128 stands for zero in the data rows.
Here are some points, one per row:
[127 112 150 194 109 120 109  75 159 142 111  54 142 112  53 159 114 142 146 124  86  50 143 168  48 152 139 146 143  95 194 105]
[143  95 108 133 173 157 136  87 139 157 112  90  85  97 132 100 135 109 178 109  82 134 154 148 125 129 145  78  94 148  92 101]
[144 187 203 142  82 120 116 204 154 155  96  77 111 140  97 176 168  93 125 138 105 111 101  96 102  74 168  95 112 139 146 117]
[161 130 173 124 146 131 141 122 189 135 139 121 143 119  62 108 157 137  79  98  49 148 126  89 134 154 201 133 149  97 153 159]
[154  94 150 164  97 157 122 107 139 108 145 133 150  81 151 148 124 137 171 125 135  90 141 158 126 107 163 125 187 123 116  36]
[109 136  96  97 124 148 114 137  65 183 170 105 198 153 127 164 182 174 144 106 119 129  91 162 120 133 168  73 154 144 104 128]
[ 77 103  85 113  92 115 138  78  76 112 147 146  91 127 121 176  94  76  90 165  67 128  79 151 121 133 133  74 117 135 158 170]
[126 102 126 141 181 111 163  95 150 121 125 117  74  66 138 150 143 134 113  85  86 166 111 158 135 151 152 159 146 152 190  91]
[133 140 130 126 162  24  75 113 154 137 155 135 121 106 123 120 161 148  97 182 191  95 143 112  83 156 108  69 178  89 126 123]
[117 146 120 105 153 202 156 123 153 103 194 133 135  64 136 138 176 129 150 174  92  84 136 106  86 191 136 110  83 109 127 220]
[ 78 117 180 105  98  98 143 135  91 182 102 100 122 133 156 104 157 133 155 173 137 162 109 151 123 140 118  61 117 105 131  94]
[162  86 114 129 135 165 108 142 146 115 130  80 140  91 115  66 163 130  94  98 142 181 101 134 156 127 122 119 135 137  77 141]
[157 167  88 134 110 134 157 119 122 183  70 134  62 160 140 110 131 168  87 123 161 136 217 120 170 161 148 108  89 116 134 110]
[194 160 130 125 120 138 132  61 118 122 170  94 155 157 102 107  74 109 137 154 108 130  99  90 129 161 117 173  94 119  83 124]
[170  75 130  90 147 138 154  99 119 161 113 153 109 114 144 141 175 165  96  70 138  83 137 126 136  97  93 124 153  79 121 146]
[147  72 130  99 105 112 120 156 120  57 142  97  47 166  76 120 112 157 139 166 140 197 109 119  88  66 155 112 191 146  80 148]
[ 93 116 114 111 153 100 130 154 169 132 109 121 122  52 141 151  88  98 131  76 175 143 121  97 116 133 139  95 144 122 113  87]
[132 133 184 105 126 130 107 136  98 134  93 143 145 138  81 141 113  94 152  80 188 130 134 140 106 130 148 140  82 137 126 120]
[ 52 149  87  50  83 128 117  73 157  59  91 139 133 127  85 179 160 183 154 157 201 139 134 119 146 101 153 154 175 130 144 173]
[ 98 171 113 152 135 146  95 154  81 130 144 124 126 106 115 179  35 184 111 144  78 153 187 113 138 145  62 124 130 166 144 112]
[117 118 156 136 195 149 133 167 108 145 167 114 123 121  95 183 108 127 116 129 213 109 117 179 157 147 102 134 123  98 141 156]
[126  99  92 140 166 147 107 116 123 158 196 140  63 136 129 170 118 116 143 118 163 115 105  98  56 121 139 124 170 174 146 108]
[156  77 116 173  58 113 139 132 120 122 119  97 164 119  98 172 127 139 116 115 150 172  88 109 163 131  77  87  48 129 126 115]
[130  74 137 106 135 129 156 174 104 127 105 151 173 156 104 115 127 183 175 159  90  64 193 147  99 142 137 111 143 157  99 106]
[ 77  93 117 140 113 103 170 134 158 127 144 160 107 166  81 117 135 146 146 152  87  88  77 155 148 140  74 136  96  73  43 112]
[ 95 221 162 147 108 117 141  98 199 118 179 122 146 130 135 107 174 175  82  83 123 122  79 128 143 129 103 120 109 138 111 105]
[146 182  89 140 163  83 101 100 149 126 140  68  84 125 164 194 155 104 141 143 129 122 160 137 194 141 152  87 118 127 112 128]
[ 92 142 180 116 156 116 121  96 106 145 131 141 191 122 124 155 128 148  90 105 172 159 128 102 115 127 142 177 121 216  89 158]
[140 156 171 153 135 111 115  86  92 171 166 144  90 141 134 118 114 129  82 183 111 123  95 100 137  91  82 157 132 130 116  94]
[114 107 126 153 101 139 180 114 172 166 107 111 118 176 134 109 104 102 118 155 185 139 118 196 113 114 106 109  96 152 151 196]
[141 126 165 142 134 189 141 117 143  86 107 145 116 166 182 125 143 181 142  83 114 169 117 130 118 156  17  86 179 128 134 142]
[133 126  92 150 166  91 150 121 241 146  67 139 135 194 159 147  92 147 174 143  96 125 125 112  99 131  96 163 122 139 107 105]
[113 138 137 110 191  95 193 181 109  42 130 128 159 137 139 181 121 117 138  96  92 127 133 187 136 114 159 150 124 127 128  65]
[111 135 128 106 170 155 150 166 162 101 116  59 152 124 141  86  66 122 125 152 152 152 145 180 155 121 166  99 139 157 126 146]
[141 129 164 138 144 124 115  85 143 134  87 195 116 164 151 149 104  84 140 145  87 135  75 116 115 119 205 114 105 118 120 169]
[144 149  95  81  99 140 120 121 135 102 125 107 128  89  93 125 158 128 108 110  99  72 117 177 178 106  61 167 112 139 101 120]
[113 172 156 154 144 145  72 117 115 152  72 196 129  75  93 122  99 118 127 108 114 134 133 128 109  80 122 106 144  82  90 147]
[106 160 142 189  79  90 113  69  98  52 133  90 130  95  81 132 108 101 194 108 108 179 198  97 140 137  91 105 131  72 131 147]
[161 202  48 123 141 123 137 186  70  88 142 111 124 120 158 109 118 141  63 163 118  80 134 156  82 160 139 193 147  70 106 150]
[ 45 107  85  96 163 115 148 127  85 119  99  93 114 210 134  94 139  71 103 130 139  75 144  68  92 155 115 101  95 112 164  70]
[126 123 157 105 161 105 154 138 140 128 173 100  75 169  84  99  86 100 131 106 151  86  99 117 196 178 133 129 143 188 142 160]
[136 130 171 155 126  78  94 136 120 127 136 117 169 165 171 115 168  93  85 121 107 151 164 125 152 196 146 141 139 189 120 139]
[120 139 108  81  61 159 176  94 120 137 184 206 129 138 156 187 135 109 124 121 125 130 122  88 120 153 143 144 114 112 179  56]
[172 134  99  75 135  89 102 167 153 131 141 155 172 167  53 127 155  98 163 140 110 143 143 113 194  75 100 122 162 134 185 102]
[158 153 130 131 121 162 154 158 169  89 109 124 136 125 154 135  74 135 101  87 168  45 143  49 106 100  95 110  99 150 118 126]
[ 99 134 164  82 186 116  74 140 154 111  92 157 163 143 112 103 184 128 124 104 113 149 151 133 134 130 110 158 141 114 189 142]
[135 131 148  80 177  92  56 100  67 161  74  60  93 139 129 164 105 178 143 148 124  98 104 127 157 100 142 168  85 121 108 142]
[144 109 150 103 149 152 163 152 124 135 103  91 177 192 151 142 125 143 136 119 117 133 147  87 132 118 130 123 172  64 141 199]
[ 96 142 151 174 182 174 136 166 141 117 135 141 178 105 132 175 153 106 140 197 113 138  99 109 158 110  89 133 110 171 174 114]
[107 188 113 150 136 104 168 149 111 153 159 124  59 131 109  79 174 153 187  85 145 151 114 131 131 142 147 185 131 164 166 184]
[120  77 101 206 130 105 137 149  99 151 163 143 134 101 102  88 106 111  97 102 109  70 172  88 130 105 142  67 190 182 119 159]
[ 82 152 167  80 103 154 152 133 131 170  92 133  93  70 133 149  86 150 126 128 158  98 145 167 127 114 143  99 124 157 169 163]
[168  95 142 163 112 172 116 100 131 133 133 137 151 172 111 166 138 163  88 110 157 117 136 163 105  78 146 157 104 139 158 166]
[106  82 156 116  66 113 106 124 140  78 205 108 121 128 182  65 127 161 169 114 170 117 114 105 103 100 145 135  98 115 167 142]
[179 177  66 147 121  98  92 150 133 118 102 139 166 127  89  94 137  72 175 133 179 153 103 150  79 149 123 125 116 103 165 102]
[147 122 185 110 140  88 154  84  96 146 163 143 152  97 146 119 111 169 117 138 126 134 160 126 113  93 123 119 135 137  77 137]
[198 116  90 142 133  70 123 149 118 150 112 174 134 145 163 124 137 170  94 116 142 129 118 135 130 101 128 111  66 146 168 120]
[186 156 112 148 173 112 131  80 114  94 119 184 119 139 118 137  70 148 119 107 150 125  38 204 123 159 159 104 154 129 116 122]
[171 109 148 127  46 101 114  90 121  91  98 117 131 149 192 141 192  94 154 145 107  63 176 194 134 155 131 158 135 181 107 138]
[119 132 183  62 126 147  91 114 159 164 177 124 122 143 166  65  65 160 164 131 100 116 148 150 182 156 153 127 133  58 133  81]
[158  85 126 175 126 119 138 157  82  95 127 132 153 119 126 185 149 171 169 170 142 139  92  74 221 173 161 113 106 106 112 131]
[133 122 114 149 137 208 135  89  87 141  85 115 120 100 143  92 160  68 149 115 160 131 133  94 168 123 154 197 140  81 138 127]
[119  96 114  98 127 138  74 146 125 123 101 150 133  59 124  69 123 114 137 101 111 101  47 103 151 151 124 105  89 127 125 128]
[134  50 122  62 136  93  97 123 168 166 154 137 149  85 121 107 115  70  97 175 150 123 152 141 159  87 103 198  97 125 140 154]
[120 149 118 161 172 150 126 110 132  73 170 156 149 131 142  98 166 104 124 153 127 105 168 124 120  59 159  99  52 145 133 128]
[116 116 110  74 125 157 155 103 108 140 143 111 147 180  42 140 145  94  79  36  99 158 143 131  83 152 115 115  99 121  86 114]
[158 173 109 113 112  95 169 129 180  98 129 169  93 104 142 141 138 122 152 132 155 137 135  89 114 125 141  94 111 123  79 138]
[157 146 165 142 128 171 124 160  77 110 116 134  93 159 104  82 148 146 193 126 173  91  94  98 116 142 128 178 142 170  95  68]
[123  92 189 166 140  88 133 144 147  66 125 119 111 116 155 130 132 102 101 110 152 149 146 155 101 149  79 137  87 119 114 112]
[110  87  96 149 129 169  74 149 168 145  98 161  87 119  87 146 128 211  96 128 145 142 149 112 145 208 124 150 124  85 137 121]
[162 137 113 108 170 142 155 118 131 135 124  87 111 129 165 126 134 164 148 153  75 191 118 119  91  40 105 124 119  98 129 120]
[155 118 142 126 117 144 100 208 119 167 161 112 145 108 180 150 155 108 145 128 140 143  95 138  68 152 118 101 122  63 130 139]
[101 167  89  96  69 137  77 163 114 113 155 113 104 149 153 142  85 110 105  28 106 117 147 148 155  68 141 122 123  99 105 146]
[175 131 136 113 109 160 161 135 123 145 120 101 120 124 110 130 142  62  87 182 152 144 119 188 137 144  63 148 206  99 145 130]
[156 144 126 119  83  56 198 147 100 154  74 144 165  60 124  79 107 176 159 113  82 129 109 102 139 162 113 142 122 142 186 161]
[120 144 109 144 117 161  75 104 148 189 151 134 198 168 130 129  70 105 180 110 183 165 178 151 130 153 141 153 116 131  99 157]
[ 85 112  91 156  72 123 118 173 172 174  73 113 131 100 176 160 141  96 128 113  88 123  87 142 128 143 153 172 157 160  65 137]
[ 76 132  69 147 136 140 121 121 156 206 191 155 138 144 133 121 163 127 183 124 129 146 149 172 161  87  81 131 143 153 127 117]
[ 39 137 140 177 113 121  82 158 109 121 112 136 109 135 122  95 174 150  67 180 119 150 126 128  83 130 148 165 125 129  83  85]
[131  93  46 153 144 122 100 107 107  95 124 111 144 151 167 105 155 153 117 121 120 164 142 116 109 148 148 109 131 147 136 141]
[115 126  99 146  95 182  69 123 160  99 125  89 146 165 167 110  69 143  91 167  99  98  73  86 142 101 144 126 169 164 186 127]
[146 145 106 144  93 148 189 169 149 151 141 149 135 100  65  88 123 146  99 179 135 139 162 139 144 103 190 123 126 117 105 111]
[122 166 141 103 125 164 164  62 118 122  76 126 157 122 134 111 135 103  96 162 173 128 113  87 172 133 125  61 210 141  96  86]
[ 83 126  97 147 155  62 183 113  95 139 112 128 200 100 165 110 101 103 163 111 136 116 102  97  83  99 106 188 165 119 104 157]
[167 155 151 114  92 113  92 154 106 144 141 162  80 141 158 129 145  87 139 106  88 137 144 118 102 152  84 121 169 157 166 141]
[154  92 133 102 106 126 168 151 135 149 155 104 105 100 153 199 114 105 122 152 129 197 167  67 102 154 152 198 121 139 118  95]
[114 120 149 188 153 158 127 143  96 124 107 181  66 146 124 140 159 101 147 109 118 110 149 116 189  75 128 147 130  87 110 179]
[137 123 140  72 134 165  90 150 124  80 107 212 112 121 130 113  99  98 141 183  91 152 159 151  94 174 110 105  97 184 105 134]
[ 78 104 150 175 102 112 161 157 122 100 155 186 140 174 167 102  88 111  78 128 115 146 140 170 168 121 179 146 160  53 171 116]
[132 128 123 129 125 157 138 104  89 122 102 113 133  89 129  72 128 152 115 145 136 155 132 149 104 100 120 142  82 156 195  82]
There is one direction along which these points spread out most. Where along it does each point below lie, from 0 to 99? 50 is the average, and the first point above lies past it. One standard deviation of the points above along it is 16.
[194 160 130 125 120 138 132  61 118 122 170  94 155 157 102 107  74 109 137 154 108 130  99  90 129 161 117 173  94 119  83 124] --> 53
[ 77  93 117 140 113 103 170 134 158 127 144 160 107 166  81 117 135 146 146 152  87  88  77 155 148 140  74 136  96  73  43 112] --> 57
[158 173 109 113 112  95 169 129 180  98 129 169  93 104 142 141 138 122 152 132 155 137 135  89 114 125 141  94 111 123  79 138] --> 66
[198 116  90 142 133  70 123 149 118 150 112 174 134 145 163 124 137 170  94 116 142 129 118 135 130 101 128 111  66 146 168 120] --> 62
[ 83 126  97 147 155  62 183 113  95 139 112 128 200 100 165 110 101 103 163 111 136 116 102  97  83  99 106 188 165 119 104 157] --> 63
[120 149 118 161 172 150 126 110 132  73 170 156 149 131 142  98 166 104 124 153 127 105 168 124 120  59 159  99  52 145 133 128] --> 61
[168  95 142 163 112 172 116 100 131 133 133 137 151 172 111 166 138 163  88 110 157 117 136 163 105  78 146 157 104 139 158 166] --> 30
[123  92 189 166 140  88 133 144 147  66 125 119 111 116 155 130 132 102 101 110 152 149 146 155 101 149  79 137  87 119 114 112] --> 71
[133 122 114 149 137 208 135  89  87 141  85 115 120 100 143  92 160  68 149 115 160 131 133  94 168 123 154 197 140  81 138 127] --> 28
[109 136  96  97 124 148 114 137  65 183 170 105 198 153 127 164 182 174 144 106 119 129  91 162 120 133 168  73 154 144 104 128] --> 41
[119  96 114  98 127 138  74 146 125 123 101 150 133  59 124  69 123 114 137 101 111 101  47 103 151 151 124 105  89 127 125 128] --> 50
[136 130 171 155 126  78  94 136 120 127 136 117 169 165 171 115 168  93  85 121 107 151 164 125 152 196 146 141 139 189 120 139] --> 67
[120 144 109 144 117 161  75 104 148 189 151 134 198 168 130 129  70 105 180 110 183 165 178 151 130 153 141 153 116 131  99 157] --> 15
[156 144 126 119  83  56 198 147 100 154  74 144 165  60 124  79 107 176 159 113  82 129 109 102 139 162 113 142 122 142 186 161] --> 67
[158 153 130 131 121 162 154 158 169  89 109 124 136 125 154 135  74 135 101  87 168  45 143  49 106 100  95 110  99 150 118 126] --> 58
